One vector is turned by the same rotation once a tick. Each row is the vector after some number of ticks, and that number follows the row.
The counts run from 0 to 79.
[ 3.52  2.30  1.17 -0.37  0.79 -2.86  3.76 -4.93 -0.61  2.40  2.00  1.36
 -0.93  2.42 -0.84  5.05 -5.93 -2.70 -1.88 -3.04  2.29] : 23
[ 3.99 -4.75  0.97 -1.67 -0.44 -2.61 -1.34 -2.46  0.24 -2.30 -1.15  2.09
  4.25 -1.11  4.91  0.66 -3.76 -0.42 -2.82  3.84 -2.11] : 30
[ 1.77  4.18 -5.08 -2.26  5.93 -0.54 -3.54  2.25 -0.71 -0.51  2.41  1.04
  4.14 -1.89  4.37 -3.50 -1.46  0.60 -0.76  1.26  2.82] : 5
[ 1.12 -2.80  1.80  1.47 -1.04 -1.68 -3.71  0.67  0.07  3.98  2.46 -1.94
  0.73 -0.04 -2.05  4.32 -4.89 -3.26  2.40 -6.65  0.13] : 73
[ 5.46 -0.98  0.29 -2.90  0.97  0.24  3.51 -3.92 -0.52 -0.16  1.47  3.64
  0.35  2.12  2.65  1.37 -7.05 -3.45 -3.82  0.02  3.84] : 24
[ 2.77 -1.84  0.56 -2.14 -2.35 -8.06  3.09 -4.47  2.45  0.61  2.60  0.75
  3.79 -0.90  2.81 -2.58 -5.13  0.15 -0.14  2.28  1.10] : 26
[ 2.04 -3.32  5.76  3.73  3.65 -1.29 -3.22 -1.41  1.52  0.23  0.68 -0.74
  1.18  1.33  1.66  6.37 -2.60  1.14 -4.32 -2.17 -1.21] : 33
[ 3.02 -4.30  3.85 -0.98 -1.88  1.76 -5.15 -0.93  0.02 -2.55 -2.03  0.61
 -1.47  1.92 -0.72  2.63 -5.58 -5.42 -1.95 -2.35  0.25] : 69
[-2.61  4.53  5.65  4.76  0.75 -5.51  0.76  1.27 -2.53 -1.84  0.88  1.55
 -2.16  2.63  1.17  2.18 -1.39 -0.63  1.82 -3.59 -2.49] : 52
[ 3.24  0.03  0.47  2.93  4.00 -3.18 -2.86  3.09 -2.01  0.81  3.27 -2.73
  0.71  2.42  3.61  4.39 -3.80 -0.26  1.52 -4.93  0.39] : 38
[ 0.26 -3.55  1.51 -0.14 -4.43 -3.51 -3.36  1.08 -1.20  3.19  1.94 -5.61
  1.81 -2.53 -1.10  1.48  0.25  1.52  4.40 -2.87 -2.71] : 77
[ 3.59 -4.18  0.29 -0.25 -4.63 -0.07 -7.04  2.73 -5.19  0.67 -1.06 -4.25
 -3.04 -4.10  2.12  4.35  1.68 -0.82  1.48 -1.16 -0.71] : 79
[ 5.49 -3.32  2.85  2.13  3.92  0.31 -7.19  0.64  1.20 -3.37  0.30  0.70
 -0.45  2.34  3.61  4.37 -3.18 -0.61 -2.66 -0.18 -0.04] : 34
[ 4.14  0.55  0.58 -0.86 -5.01 -0.39  2.79 -1.97 -2.11 -0.63  0.26  3.96
 -2.84 -1.84  0.41  2.02 -5.50 -3.75 -0.08 -0.78  1.62] : 59
[ 7.25 -4.31  1.05 -0.55  0.94 -1.16  0.30 -2.99 -1.32  0.07 -1.77 -0.30
  1.49 -0.75  2.89  5.17 -2.32 -2.95 -5.22  1.96  1.59] : 29
[-0.78 -4.60  7.24  2.18 -1.44  0.09 -2.12 -2.52  0.70 -2.36 -0.98 -2.42
 -0.47  1.41 -0.94  4.04 -4.23 -2.25 -0.71 -6.37 -1.16] : 68
[ 3.43  6.31  1.03 -2.30 -2.30 -2.99 -1.09 -0.14 -1.74 -5.44 -0.97  5.71
 -1.89 -2.68  0.59 -3.30 -7.71 -2.23  3.30  0.11  0.27] : 55
[ 1.51  3.44  2.66  5.25 -1.77 -3.12  0.56  0.30 -4.53 -1.34 -0.04  1.05
 -4.53 -1.43  2.97  7.05  0.99  0.96  0.74 -1.57 -0.52] : 48
[-1.04  4.41  1.21  1.57  1.04 -3.51  4.83 -2.39 -3.85  0.28  2.76 -0.39
  1.46 -4.47  1.29  1.67  2.78  4.03 -2.95  1.31 -1.82] : 12
[-0.11  4.39  2.26  2.40 -1.20 -0.41  0.46  0.03 -3.90 -2.74  1.85  3.27
 -3.21  0.93  1.39  4.45 -0.69  0.37  2.10 -4.60  2.42] : 53
[ 1.37  3.34  2.29  1.20 -0.78  0.29  0.20 -1.32 -3.21 -3.52  0.43  5.50
 -4.93 -0.01  1.84  3.65 -5.29 -4.98  0.16 -2.04  2.46] : 54
[ 1.13 -3.17  3.84  0.46 -4.90 -5.68 -1.59 -1.38  1.67 -2.85 -3.20  1.35
  1.55 -0.46 -1.33 -3.97 -3.36 -0.35 -0.25  0.60 -3.41] : 66
[ 3.51  2.55  3.47  1.67 -5.36 -1.92  4.35 -2.93 -3.39  1.10  1.38  1.22
 -2.93 -1.15 -2.69  4.03 -4.99 -4.46  0.76 -4.07  3.25] : 58
[-2.93  3.35  3.16  3.51  6.60 -2.97 -1.51  2.16 -2.48 -0.57  2.64 -3.90
  4.07  1.86  0.87  1.34  1.30  4.72 -0.93 -2.68  0.87] : 2
[ 2.81 -5.14  5.15 -1.33 -3.47 -0.57 -1.95 -4.94 -0.71 -5.28 -4.70  1.81
 -0.08 -1.04  2.14 -1.77 -3.38 -3.68  0.29 -0.09 -2.53] : 65
[ 0.80 -0.70  1.04  2.85  3.48 -5.45 -6.22  0.79  2.93 -2.82  1.53 -0.03
  5.85  1.47  3.15 -1.79 -4.87  0.37  3.68  0.48  0.06] : 36
[-1.83 -2.30  3.08  0.87 -0.96 -3.32 -2.96  1.17  1.63  2.22  2.75 -4.21
  3.52  0.44 -2.03  0.69 -4.86  0.43  4.65 -6.13 -0.14] : 72
[ 3.23 -1.73  5.42  0.65 -4.22 -3.11  4.01 -4.70 -1.44 -0.79 -1.61  0.10
 -2.70 -0.52 -0.42  3.83 -1.78 -3.54 -2.34 -3.34 -0.64] : 63
[ 4.86 -2.16  2.20 -0.12  4.31 -1.89 -7.23 -0.60  1.60 -3.75  0.20  0.92
  4.13  1.61  5.31  0.10 -3.34 -0.76 -0.84  2.55 -0.85] : 35
[-0.93 -4.13  7.79  3.21 -1.70 -3.56 -0.09 -2.25 -0.06 -0.38 -1.45 -1.85
  2.24  0.32 -1.41 -0.05 -2.81 -0.77  1.60 -4.44 -3.17] : 67
[ 4.27  1.44 -2.51 -0.39  1.52 -2.56 -6.32  2.67 -0.46 -0.52  1.46  1.15
  2.45  0.55  6.10  0.50 -4.80 -1.49  4.34  0.07  1.31] : 40
[ 1.82  2.75  1.34  0.23  3.26  0.59  2.70 -2.30 -4.89 -4.95 -0.58  2.86
 -1.56 -2.16  3.57  2.29  1.32 -0.88 -6.16  2.24  2.13] : 14
[ 3.66 -3.81 -0.55 -1.61 -1.11  1.56 -7.17  0.69 -0.91  1.15  0.56 -2.48
 -1.89 -0.23 -0.29  2.86 -4.04 -4.80  2.01 -3.69  3.67] : 74
[ 3.10 -3.09 -3.86 -3.74 -2.92 -0.06 -6.27  0.74 -0.09 -0.05 -0.12 -2.33
  2.23 -2.50  0.96 -1.21 -3.27 -3.19  4.26  0.23  1.82] : 75
[ 0.36  5.58 -1.44 -0.82  1.59 -5.01  2.42  0.40 -0.77 -1.28  1.10 -0.31
  2.88 -3.37  2.84 -2.02  1.59  2.66 -0.45  2.86 -0.97] : 11
[ 0.69  6.56 -1.79  0.02  3.14 -1.77  3.43  1.41 -3.64  3.51  5.39 -2.36
 -0.57 -2.83  1.57  3.82  0.85  2.04 -0.49 -2.65  3.09] : 8
[-2.16  5.46  4.41  1.88  2.62 -4.40  3.20 -3.39 -1.90 -3.28  1.18  0.87
  2.36  0.52 -0.28  0.12  0.09  3.57 -2.52 -2.21 -3.00] : 17
[ 0.02  3.25  4.09  4.62 -1.10 -5.93  0.64  1.47 -4.79 -0.90 -0.15 -2.86
 -0.55 -3.03  3.11  3.03  2.57  2.14  2.73  0.17 -2.69] : 47
[ 3.94  0.12 -0.98  0.53  3.94 -0.42 -5.03  2.40  0.19  0.63  2.42  1.05
 -1.03  1.16  4.99  5.60 -5.31 -0.49  1.38 -1.12  2.84] : 39
[-0.19 -2.23  5.15  2.47  2.80 -5.65 -0.96 -0.36  1.85  0.87  1.42 -1.60
  4.00  1.63  3.05  1.54 -1.52  2.49 -3.58 -0.37 -3.89] : 32
[ 3.09  2.84  2.75  0.06  4.18  0.16  2.31 -3.04 -2.29 -4.25  0.41  4.66
 -0.71  0.10  2.70  1.32 -3.56 -1.43 -4.90 -0.92  2.30] : 19
[-0.40  4.97  3.06  1.36 -5.16 -4.23  3.45 -2.11 -1.98  0.81  2.15  0.38
 -1.91  0.11 -0.06 -0.43 -3.90 -0.23  5.09 -1.78 -0.13] : 57
[ 4.47 -3.34  2.88  0.03  0.26 -3.56  3.44 -3.24 -1.58  2.33  2.29 -3.29
  2.38  1.06  1.73  6.09 -3.00 -1.83 -5.68  0.73 -1.34] : 28
[ 1.44 -3.29  3.66  0.86  0.75 -7.06 -2.07 -1.89  3.00 -2.47 -0.65 -0.56
  4.93  1.84  2.13 -0.87 -1.85  1.74 -1.71  4.02 -3.28] : 31
[ 1.71  3.78  0.16 -0.11  2.17 -2.36  1.88 -1.98 -2.57 -5.88 -2.84  3.19
  0.60 -1.91  2.87 -1.54 -0.18  0.31 -4.69  5.40  0.05] : 15
[ 1.25  3.50  1.01  3.56 -1.88 -6.63 -1.79  1.94 -2.59 -2.84  1.29  0.18
  1.22 -3.96  4.28 -0.36  1.06  2.04  2.92  4.60 -2.23] : 46
[ 2.23 -0.37  1.62 -0.47 -5.38 -5.47  3.23 -2.40 -0.75 -1.31 -1.46  1.35
  2.40 -4.03  0.13 -3.44 -3.21 -1.00  2.51  1.82 -2.70] : 61
[-1.07  4.29  4.88  1.57  0.60 -5.49 -1.19 -0.61 -1.61 -5.89 -1.90  4.24
 -0.17 -0.21  2.89 -2.40 -2.19  1.03  3.05 -0.04 -1.26] : 51
[-0.93  2.74  0.78 -0.55  2.51 -5.59  5.00 -3.53  1.84  0.12  2.61  1.46
  4.81  2.10 -1.71  0.43 -5.63  1.22 -0.51 -3.21  0.36] : 22
[ 4.71  3.55 -3.71 -2.03  1.21  1.38  1.26  0.51 -3.93  0.53  2.79  0.74
 -0.25 -4.04  4.10  2.23  1.37 -0.05 -3.13  1.73  1.92] : 9
[ 2.17  3.75  1.40 -4.04  3.40 -1.11  1.58 -3.38 -0.05 -4.34 -0.34  5.93
  1.34  1.06  1.81 -3.60 -5.48 -0.67 -2.87  1.45  1.31] : 20
[ 0.88 -2.17  5.05  2.32 -4.96 -5.01  5.08 -4.74 -2.35  1.49  0.00 -0.53
  0.89 -3.37 -0.94  0.58 -2.80 -2.76  1.80 -2.71 -2.65] : 62
[ 0.19 -0.49 -0.77 -2.73  5.85 -1.16 -5.82  2.84  0.85 -4.80  0.01  0.51
  2.67 -0.17  3.57 -3.07  2.10  2.28 -3.76  2.68  1.24] : 0
[ 1.48 -2.41 -0.97 -0.95 -4.68 -4.09 -4.66  1.94 -1.72  0.20 -0.57 -3.13
  1.98 -2.30 -0.02 -2.16 -3.02 -1.04  4.29  0.53  0.11] : 76
[ 4.89 -4.44  5.65  0.21 -5.50  0.00 -0.10 -2.73 -1.71 -2.44 -1.76  2.13
 -2.80 -1.11 -0.30  3.45 -1.28 -3.43 -2.24 -0.11 -0.01] : 64
[-1.29  4.22  1.20 -2.27  3.12 -5.35  2.30 -3.05  1.76 -1.35  1.15  4.69
  5.45 -0.36  0.74 -4.61 -4.49  1.06  1.00  0.45  1.09] : 21
[-2.82  3.19 -0.04  0.54  6.00 -2.33 -4.11  2.77 -0.25 -1.64  1.20 -1.38
  7.60 -0.40  2.12 -2.75 -0.72  3.67 -0.46  1.03  0.30] : 1
[ 1.54 -1.87  1.72 -0.90  0.02 -6.47  4.76 -2.99  2.04  4.23  1.62 -2.76
  5.15 -0.55  0.95  1.35 -4.70  0.94 -3.05  1.32 -2.74] : 27
[-1.27 -1.08  2.96  4.09  3.70 -5.77 -3.65  1.16  1.90  1.69  3.74 -0.61
  3.85  1.14  2.18  2.58 -5.01  3.37  2.95 -3.77 -1.30] : 37
[ 0.75 -3.81  2.06 -1.91 -0.75  0.11 -7.55 -0.83  1.28 -4.26 -1.29  0.55
  2.31  2.80  0.04 -3.61 -5.64 -4.67  2.01 -2.91 -0.09] : 70
[ 4.82 -0.36 -0.95 -4.22 -0.74 -3.47 -0.36 -3.88  2.76 -0.02  0.07  3.55
  3.83 -1.56  3.92 -0.38 -6.31 -2.31 -1.89  1.90  1.87] : 25
[ 3.71  4.61 -4.79 -1.80  0.70 -1.88 -0.25  0.75 -2.48 -3.85  0.29  3.13
  1.45 -5.45  4.97 -0.56  2.28  2.05 -1.37  5.05  2.21] : 10
[ 3.48 -2.99 -0.71  1.40 -3.77 -1.78 -2.49  1.14 -4.22  2.72  0.37 -3.44
 -1.59 -3.53  0.45  4.99 -0.38 -2.05  1.81 -2.91 -0.87] : 78
[-1.43  5.77  3.68  1.06  5.30  0.45  4.25 -3.35 -2.39 -2.29  1.35  2.15
 -1.96  1.88  1.09  3.19 -1.95  0.44 -4.22 -2.10  1.70] : 18
[-0.08  2.13  0.47  0.28  7.05  0.98 -1.71  1.51 -2.68  1.96  2.99 -2.97
  2.18  0.66  2.65  4.53  1.08  2.25 -1.09 -4.39  3.72] : 3
[ 2.14  3.07 -2.44  0.16 -0.02 -5.40 -4.50  3.15  0.30 -0.39  3.96  0.17
  3.57 -2.23  3.95 -0.03 -3.12  2.70  5.89  1.66 -0.85] : 41
[ 0.28  3.79  1.70  2.04  2.90 -2.17  4.42 -0.59 -5.18 -0.90  1.15 -0.06
 -1.40 -2.63  2.15  5.52  2.55  1.13 -4.78  1.79 -0.18] : 13
[ 2.61  3.01  2.17  3.22 -0.57  0.06 -2.02  1.84 -5.03 -5.82 -1.03  2.85
 -3.17 -0.52  4.23  4.61  0.44 -1.41 -0.60  0.96  0.77] : 49
[ 5.56  1.45 -1.70 -0.16 -2.85 -2.36 -1.33  2.81 -2.61 -2.65 -0.94  2.47
 -0.01 -3.28  5.25  1.50  1.12 -0.11  2.51  3.72 -0.50] : 45
[ 2.11  1.78  2.81  2.03 -1.40 -2.37 -2.32  1.28 -3.23 -7.57 -2.08  4.33
 -2.82 -0.77  5.03  0.59 -0.22  0.73 -0.26  2.66 -0.01] : 50
[ 2.93  0.30  0.22  3.13 -1.61 -2.34 -1.00  2.58 -4.34  2.18  4.59 -0.61
 -0.89 -0.44  2.84  7.21 -1.57 -0.95  2.51 -1.38  2.26] : 43
[ 2.44  3.37 -1.98 -1.44  5.19  1.92 -3.75  3.53 -2.31 -1.05  3.89 -0.52
 -0.28  0.94  2.86  1.29 -0.20 -0.66 -2.37  0.07  5.45] : 4
[-0.07 -1.56  2.20 -0.83 -0.97 -2.38 -5.14  1.70  3.76 -0.71 -0.58  0.35
  3.51  0.76 -1.95 -3.41 -3.96 -1.73  6.09 -3.10 -1.94] : 71
[-0.11  7.50 -3.04 -2.00  4.83 -3.66 -0.32  2.16 -1.51 -0.57  2.90 -0.11
  4.24 -3.85  1.76 -3.36  0.36  3.82  2.48  1.27  2.05] : 6
[-2.03  4.34  2.40 -0.20  3.10 -4.97  2.15 -3.57 -1.09 -4.62 -0.84  3.55
  2.52 -0.86  0.09 -3.56 -0.44  3.40 -2.44  2.46 -3.04] : 16
[ 2.51  2.35 -0.29  4.12  0.56 -6.30 -0.87  3.65 -2.80  2.65  4.00 -3.96
  2.99 -1.91  3.05  4.57 -1.09  0.33  3.30 -1.62 -2.20] : 42
[ 3.63  0.94 -0.30  0.93 -1.69 -0.68 -1.65  2.74 -4.51  0.00  2.67  0.88
 -1.58 -3.45  5.57  5.65 -0.22  0.47  0.85  1.68  1.16] : 44
[ 4.13 -1.33  0.43 -3.53 -5.58 -3.20  0.66 -2.44 -1.41 -2.82 -0.70  4.83
 -1.07 -2.40  0.31 -0.95 -5.12 -3.58  1.46  0.53  0.20] : 60
[-0.70  5.99 -1.14 -0.26  3.54 -2.67  2.30  3.23 -2.59  2.26  5.12 -2.93
  3.18 -1.81  1.46  1.41  1.58  3.11  1.56 -0.60  1.10] : 7
[ 0.41  5.31  0.96 -0.61 -2.83 -5.51  1.47 -2.25 -0.01 -2.70 -0.95  3.26
  0.36 -2.55 -0.36 -3.63 -4.83 -2.34  4.41 -0.32 -0.84] : 56
